128 stands for zero in the data rows.
Here is a table of points, one per row:
[ 85 144 119 207 194  67 154  92 131 157 152 167 171 224 174 134 116  90
  81 164 120 116  80 176 142 180 113 173 159 114 148 108  87 142 114 194
 156  71 108 160  89  97 116 164 125 206 100 142  81 114 140 193 170  70
  92  81 157 105 110 133 112  30  83 183]
[179 238  88 110 204 182 102  99 128 134 136 173 172 175 110 141  98 157
 101 121 147 141 137 143 147 101 183 146  94  97 175  89 167 185 102  72
 165 177 111 124  86 131 226 184 145 151  93 185 124 108 200 157 104 194
 140 199 128 106 115 129 169 140 185 186]
[ 94 122  74 107  50 132 107  88 172  71 139 162 110 168  57 133 173 152
 125 190 191 126 165  72 124  67  52 115  95 142 216  68 125 166 154 155
 124 110 147 144 118 220 164 111 182  92  72  77 111 162 114 103  90 165
  92 117 148  96 174 151 117 108 108  95]
[ 30  99 167  98 133 134 160 144 149 134 228  80 134 144  80 118 157 109
 105 122 143  99 116 138 138  64 167  83  92 206 104 156  30 191 220  82
  97 125  86  88  89  63 183 155  64 135 158 107 134 137 144 113  58 162
  20  97  85 193 140 154 140 117  52  93]
[113 137 146 240 100 144 138 188 158  73 136 127  86  81 161  80  79 131
 164 136 120 127 153 143 120  79 146 195 103 178  83  86 108  80 177 145
 125 144 153 208  97 204 157 140 110 187 159  93  60  53 123 159 125 142
 174 189 130  93 122 109 173 137 158  44]
[225  87 107 130 112  34 115 139 110 140 129 196 132 155 112  92 109 147
 123 130 122 171 190 185  89 111 134  87 197 175 122 208 151 144 119  68
 173 132 142 235 162 138 183  81 119 147 210 125 151 139  98 171 121 184
 176  91 160 113 143 186  81 106 113  83]
[174  87 193 163 119 163 146 134 159 158 146 110 161 202 140 159 114 205
 139 164  94 104 106 198 128 128 149 187 132  91 141 177 135 119 150 133
  84 107 172 116  48 195 141 110 153  77 107 159 180 222 131  97 149 122
  92  92  70  71 121 121 123 255 108  57]
[145 121 201 111  90 114 127 138  86 171 108   0 163 147  80  99 145 110
 112  69 172 188 108 135 141 146 116 109 107 138 183 133  95 108 176 222
 106 153 166 123 177 175 166 134 100 188  72 236 153 106  83 120 184 111
 103 204 153  92  91 148 114  55 202 196]
[154  49  81 171 210 139 121 146 104 187 109 185 129  20 121 126 106  95
 117 102 165  86 116  78  89 128 195 141 123 154 196  88 165 115 116  81
 112  61 142  80 117 172  85 157 145  91  94 118 185 109 128 128  35 164
 126  95 141  70  69 125  77  78 150 113]
[  0 141  88  50 124 100  81 194 150 131 146 186 105 122 179 110  69 170
  59  65 148 167 105 129 129  66 110 128 110 161 170 203 120 114 106 130
  99 118 129 133 100  93  91 106 152  85 160 176 118 118 100 163 125  99
 175 118  91  96 149  97 158 120 124 124]
[114  44 107  92 102 105  94  89 155 148 137  96 108 182 145 115 123 120
 186 149 123 113 184 114 122  55 198 110  97  56 131 103 206  62  78 165
 103  58 141 116 147 114 131 107  42 105 181 164 103 150 233  80 167 159
 144 124 148 146 121 115 142  73 149 150]
[166 127 129  39 209 144  89 216 101  62 113 174 157  97  71 176 142 121
 101 131 250  83 179 186 229 184  91 125 148  87 105  46 140  79 118 119
 112  76 176  76 136 117 113 159 137 116 165 104 100  85 115 132 160 152
 124 115 116 135 110 134  93 172 125 112]
[119  98 119 159 121 179 131 140 151 116 123 182  74 161 111  86  92 185
 108 183  92 112  66 197 135 127 156  61  68 120  55 139 157 136 115 195
 168 170 174  75 121  83 127 150 126  86  99  91 151  55  71  76 162 101
 236 154 148 175 104 165  69  84 104 167]
[ 79  81 128 145  87 111  93  86  71  46 112 124  94 130 118 172 116 124
 124  71  74 156 154 113 109 188 133 189  29  75 193 197 103 138 154  39
 163 187 143  84 130 145 100 136  77  94  79  74 121 114 170 177 200 154
 123 107 126 119 109 153 129 134  67 106]
[143  88 179 128 164  99 115  73 156  61 191  37 136 127 143 179 146  91
  66 177  80 112 114 113 107 136  94 183 192 213 162 112 163 114  79 104
  79 154  90 108  76 114 163 156 175  80 106 191 130  89 113  88 156 130
 233 132 161 186  87 168 119 187 166 167]
[145 246 147 125 108 151 208  41 133  88 169 138 147  97 124 180 151 138
 138 109 207 142  37 105 110  91 133  68 170  73 105 166  94 115  54 146
 131 126 129 141 104 167  75 105  62 127 166 129 105 131 155 163 140 115
 185 179  85 152  79 157  97   1 154  73]
[155 133  76 188 123 195  89 115 149 100 141 114  89 242 117 147 145 100
 194  18 201  71 119 119 170 153  88 114 124 165 157 191 117  61 174 123
 142 153  76 157 178  32 143 163 226  94 136 142 123 179 162 147  82 107
 120 192 118 108 100 106 115 114  88  89]
[141 162 146 148 133 125  94 201 149 122  97 147 177  92  95 100 127  36
 166 129  73 156 144  97 118  78 145 146 141 121 112 181 151 114  88 138
 162 118  70  80 131 147 153 136 183 100 120 115 158 139 117  40 255  56
  31 180  30 137 105 123 135  87 112 161]
[143 110 193 175  94  41 166 101 101 148 113 187 132 139 153 137 154  88
 134  90  66 102 160 152 133  54 100 125 141 123 134  96 144 167 115 162
 108 134 153   0 127  57 122  76 138 155  87  96 140  90 161 169  65 154
 199 144  67  99 174 119 141 143 156 114]
[212 196  98 125  49 114 127 172 163 110 118  14 134  91 178 108  71 127
  95 114  98  46  99 159 124 113 123 106 152  66 136  88 147 129 118 126
 119 189 145 186 168 127 158 117 113 106 174  60 100  89  91 150 100  77
  78   0  59  96 128 150 125 101 140 196]
[156 101  97  89 103  96 104  31 131 131  26  70 127  25 150 147  82 164
 115 170 148 102 129 171 187  43 157 128 140 194  61 110  68 181 119  83
 140 122 100 130 149  99  93 160 154 141 108 108 140 160 172 175 194 133
 131 147 143 113 125  65 102 116  91 143]
[122 103 165  71 143  98 182 103 113 109 130 122 160  94 112 123 103 128
 112 156  90 154 143 113 202 155 143 168  25 137 179 174 173 168 122 170
 131  88 121 212 181 149 131 137 151 156 157  71 138 116 174 132  46  34
 121 116 109 165  73 114 130 157 215 122]
[ 72 136  80 236 124 138 155 164 125 149  49  88 121  83 115 206 131 141
 109 139 225 133 164 174 133  53 173 111 171  92 160 118 206 129 162  75
 145 168 108 164 138 119  64  61 115 128 143 167 130  68 155  88  86  74
 176  79 159 196 161 164 168 128  89 146]
[221 143 149  91 124 165  84  95 127 132 166 149  99  78 120  84  67  80
 102 177 201 169 148  58 151  74 145 200 141  56 135 111 107 146 147 103
 165 130 160 109 141  28  92  83  94 156 122 103 155 161 114 108 112  29
 172 168 168 102 156 110 123 137  34 138]
[135 128 149  96 121  91 132 170 129 132  94 153 185 131 128 132 123 111
 179 178 227 139  63  85  78 225 153  86  59 241 114  96 158  79 150 174
 144 177 113 168 103 138 124  87 124 136 105  84 107 155 196 108 162 189
 180 147  61 109 181 131 181 146  49 151]
[130 189 153 150 171 130 121  50  94 109 164  52 141 179 108  91  66 122
 174 136 147 195 103 101 165 162 130  86 184 133  79 101 255 163 107 104
  97 126 118 102 177 141  97 111 122 189  80 121  78 133  16 168 125 146
 109  62 128 107  93  62 161 119  77  97]
[111 143  94 121 206 123 145 126 111 162 147 100 128 187 186 139  45 127
 182 148 143 157 198 102  70 108 135  86 136 121 200 129  58 134 130 239
 165 163 111  64 126 179  92 106 146  98 150  96 153 120  95 153 148 179
  65 134 151 210 119 121 127 221 155 131]
[130 101 138 144 149  94  86 128  79  79 134 112 145  90 185  53 216 180
 123 170 164  86 103 128  57 217 104  80 114 104 136 132 120 198  87 133
 188 118 158  98 125  90 114 131 171 178 155 190 106 126 171 111 118  63
  30 147 155 118 110 114 214  94 205  90]
[177 201  93 129  18 107 109 179 124 180 157  71 145 142 135 114 177 111
 168 131  94 146  97 159 118 188 105 131 119 164 166 176 113 134 158  97
  90  69 138 132  66 122  64 134 101  93 167  77 112  78 131  90  93 188
 112 206 193 135 162  46  86 156 120 147]
[185 112 124 106 212  77 161 139 151 153 109 123  53 204 171 158 102 122
  85 129  82 167  95 128 127 140  93 137 128  92  41 137  68 131 160  51
  72 132 128 143 185 164 107 123 176 140 105 122 180 115 171  47 152 161
 103 110 171 123 183 127 159  77 168  92]
[127  50 111 127 155 140 141 152  23 204 138  89 155  71  77 118  83 146
  93 101  82 121  93 119  94 128 116 118 175  78 127 116 111  72  32 126
  95 137 158 220 118  61 195 139 129 130  56  78  66 169 114 156 161 109
 121 163 163 169 223 103 116 147 186  80]
[100 139  98 138 166 187 136 188 152  78  44 146  94  87  90 109 163 105
 161 138 140 151 125 102 162 163 132  95 201 130 121 213  56 205  72 187
  89 140 123  93 134  98 169 133  52 175 138 137 132 137 153  82 121 154
 182  33 161  75 128  95 117 197 190 143]
[123 194 155 157 170 130 115 131 153 121 166 114 122 136  55  86 209 152
 143  99 122  84 164 134  96 100  75 156  20 162 119 107 102 102 134  91
 162  83  86 138 132 114  93 148 148 153 123 116 190 168  86 121 184 138
 207  23 142 167 181 112  95 146 176 128]
[143  24 134  86 120 166 118 121 141 141 112 173 147 108 153 105 194  73
 124  83 132 139  13 135 138 119 114 165 138  57 125  84 166 180 187 135
 134 169  46 110  71 162 144 109 103 140 226  95 117 147  64 176 156 120
 124 138 156 150 129 125 148 110 161 147]
[172 129 100  94 130 149 111  82 151 127 113 175  56 150  73 130  91 214
 122  38  63 182 134 171  84 162  98  95 224 178 126  76 131  86 141 126
 151  77 105  86 143 214 107 139  65 150 132 105 106 134 192  86  76  41
 117 122  85 150 148 144 165 177 102 126]
[154 152 117  57 142 132 148 187 217 122  93 131 158 173 149 144 234 147
 145 128  43 147 195  93 145 130 133 105 110 118 144 123 106  50 111 134
  93 210 163 135  65 109  78 145 143 205  93 162 121 176  97 165  61 147
  93 183 138 143  66 155 113 130  61 111]
[140 122  70 137  82 209 197 176  63 151 193 180 102 162 128 174 160 140
 121 130  31 100 185 103 183 185 138 136 146 198 135  78  61 180 108  98
 101 114 149 150 194 159 110  50 138 137 181 163 166 143 117 132 194 152
 168 142  97 131 117 119 148  99  96 144]
[ 91 114 121  85 112 129 126  53  83 160  57 127 146 102 178 108 132 130
 150 136  84 122 120  51 149 162 123 128 175  94  87 159  98  86 223 128
 201  89 175 142  83 147 178 149 183 103 143 212 149  61 102 100  98 150
 170  52  67 189 136 113 133 130 125 108]
[ 88 120 124 114 133 101 183 108 170 153 151  97 106  84 180 164 143 120
 175  62 143 118 127  91 106 166  97 163  54 116  31 120 162 171  48 147
 144  87 130 115 120 172 199 134 122  91 129 207 146  92  99 160 112  37
  46 169 177 105 178 147  73 177  54 173]
[111 136 118 118 105 161  58 153  90 143 108 164 114 138 134 141 215 112
  78 162 102 113 153 106  90  91 167 150 151 105  34 144 185 171 170 217
  66 139 126 206 178 133  55 189 124  80  88 143 117 120 131 159 135 155
 114 127 105 121 117 173 119 193 146 139]
[ 38 196 234 189 145 103 119 130 126 176  93 170 161 123 120 143 110 146
 164 174  98  85 154 113  91 163 108 139 116 141 124 116  75 104 168  59
 100 184 137 115 190 134 152 139 100  31 208 105  71 212  84 116  80 131
 157 165 176  91  97 117 116 122 130 155]
[ 64 131 169 134  18 177 187 113 145 109 184 172  98  37 160 119  99 109
 113 155 129 149 137 185 150 193 112 120 176 112 107 121 194  27 112 100
 172  89  74 114 156  54 120 122 141 144  30 130 168 198  93 117 101 229
  14 135 152 117 142 175 150 158 205 153]
Along one direction, these points spread out more than along any other. Take the direction at right angles to it along which they spread out most. Go by this last direction. Where along it does each point below lie, from 0 to 99? 50 is the average, and the first point above lies past it. One standard deviation of the points above along it is 16.
[212 196  98 125  49 114 127 172 163 110 118  14 134  91 178 108  71 127
  95 114  98  46  99 159 124 113 123 106 152  66 136  88 147 129 118 126
 119 189 145 186 168 127 158 117 113 106 174  60 100  89  91 150 100  77
  78   0  59  96 128 150 125 101 140 196] 43
[100 139  98 138 166 187 136 188 152  78  44 146  94  87  90 109 163 105
 161 138 140 151 125 102 162 163 132  95 201 130 121 213  56 205  72 187
  89 140 123  93 134  98 169 133  52 175 138 137 132 137 153  82 121 154
 182  33 161  75 128  95 117 197 190 143] 40
[ 79  81 128 145  87 111  93  86  71  46 112 124  94 130 118 172 116 124
 124  71  74 156 154 113 109 188 133 189  29  75 193 197 103 138 154  39
 163 187 143  84 130 145 100 136  77  94  79  74 121 114 170 177 200 154
 123 107 126 119 109 153 129 134  67 106] 46
[154  49  81 171 210 139 121 146 104 187 109 185 129  20 121 126 106  95
 117 102 165  86 116  78  89 128 195 141 123 154 196  88 165 115 116  81
 112  61 142  80 117 172  85 157 145  91  94 118 185 109 128 128  35 164
 126  95 141  70  69 125  77  78 150 113] 34
[166 127 129  39 209 144  89 216 101  62 113 174 157  97  71 176 142 121
 101 131 250  83 179 186 229 184  91 125 148  87 105  46 140  79 118 119
 112  76 176  76 136 117 113 159 137 116 165 104 100  85 115 132 160 152
 124 115 116 135 110 134  93 172 125 112] 38
[130 101 138 144 149  94  86 128  79  79 134 112 145  90 185  53 216 180
 123 170 164  86 103 128  57 217 104  80 114 104 136 132 120 198  87 133
 188 118 158  98 125  90 114 131 171 178 155 190 106 126 171 111 118  63
  30 147 155 118 110 114 214  94 205  90] 81
[127  50 111 127 155 140 141 152  23 204 138  89 155  71  77 118  83 146
  93 101  82 121  93 119  94 128 116 118 175  78 127 116 111  72  32 126
  95 137 158 220 118  61 195 139 129 130  56  78  66 169 114 156 161 109
 121 163 163 169 223 103 116 147 186  80] 55
[185 112 124 106 212  77 161 139 151 153 109 123  53 204 171 158 102 122
  85 129  82 167  95 128 127 140  93 137 128  92  41 137  68 131 160  51
  72 132 128 143 185 164 107 123 176 140 105 122 180 115 171  47 152 161
 103 110 171 123 183 127 159  77 168  92] 47
[ 30  99 167  98 133 134 160 144 149 134 228  80 134 144  80 118 157 109
 105 122 143  99 116 138 138  64 167  83  92 206 104 156  30 191 220  82
  97 125  86  88  89  63 183 155  64 135 158 107 134 137 144 113  58 162
  20  97  85 193 140 154 140 117  52  93] 57
[155 133  76 188 123 195  89 115 149 100 141 114  89 242 117 147 145 100
 194  18 201  71 119 119 170 153  88 114 124 165 157 191 117  61 174 123
 142 153  76 157 178  32 143 163 226  94 136 142 123 179 162 147  82 107
 120 192 118 108 100 106 115 114  88  89] 56
[156 101  97  89 103  96 104  31 131 131  26  70 127  25 150 147  82 164
 115 170 148 102 129 171 187  43 157 128 140 194  61 110  68 181 119  83
 140 122 100 130 149  99  93 160 154 141 108 108 140 160 172 175 194 133
 131 147 143 113 125  65 102 116  91 143] 32
[145 246 147 125 108 151 208  41 133  88 169 138 147  97 124 180 151 138
 138 109 207 142  37 105 110  91 133  68 170  73 105 166  94 115  54 146
 131 126 129 141 104 167  75 105  62 127 166 129 105 131 155 163 140 115
 185 179  85 152  79 157  97   1 154  73] 48
[111 136 118 118 105 161  58 153  90 143 108 164 114 138 134 141 215 112
  78 162 102 113 153 106  90  91 167 150 151 105  34 144 185 171 170 217
  66 139 126 206 178 133  55 189 124  80  88 143 117 120 131 159 135 155
 114 127 105 121 117 173 119 193 146 139] 47
[172 129 100  94 130 149 111  82 151 127 113 175  56 150  73 130  91 214
 122  38  63 182 134 171  84 162  98  95 224 178 126  76 131  86 141 126
 151  77 105  86 143 214 107 139  65 150 132 105 106 134 192  86  76  41
 117 122  85 150 148 144 165 177 102 126] 35
[221 143 149  91 124 165  84  95 127 132 166 149  99  78 120  84  67  80
 102 177 201 169 148  58 151  74 145 200 141  56 135 111 107 146 147 103
 165 130 160 109 141  28  92  83  94 156 122 103 155 161 114 108 112  29
 172 168 168 102 156 110 123 137  34 138] 33
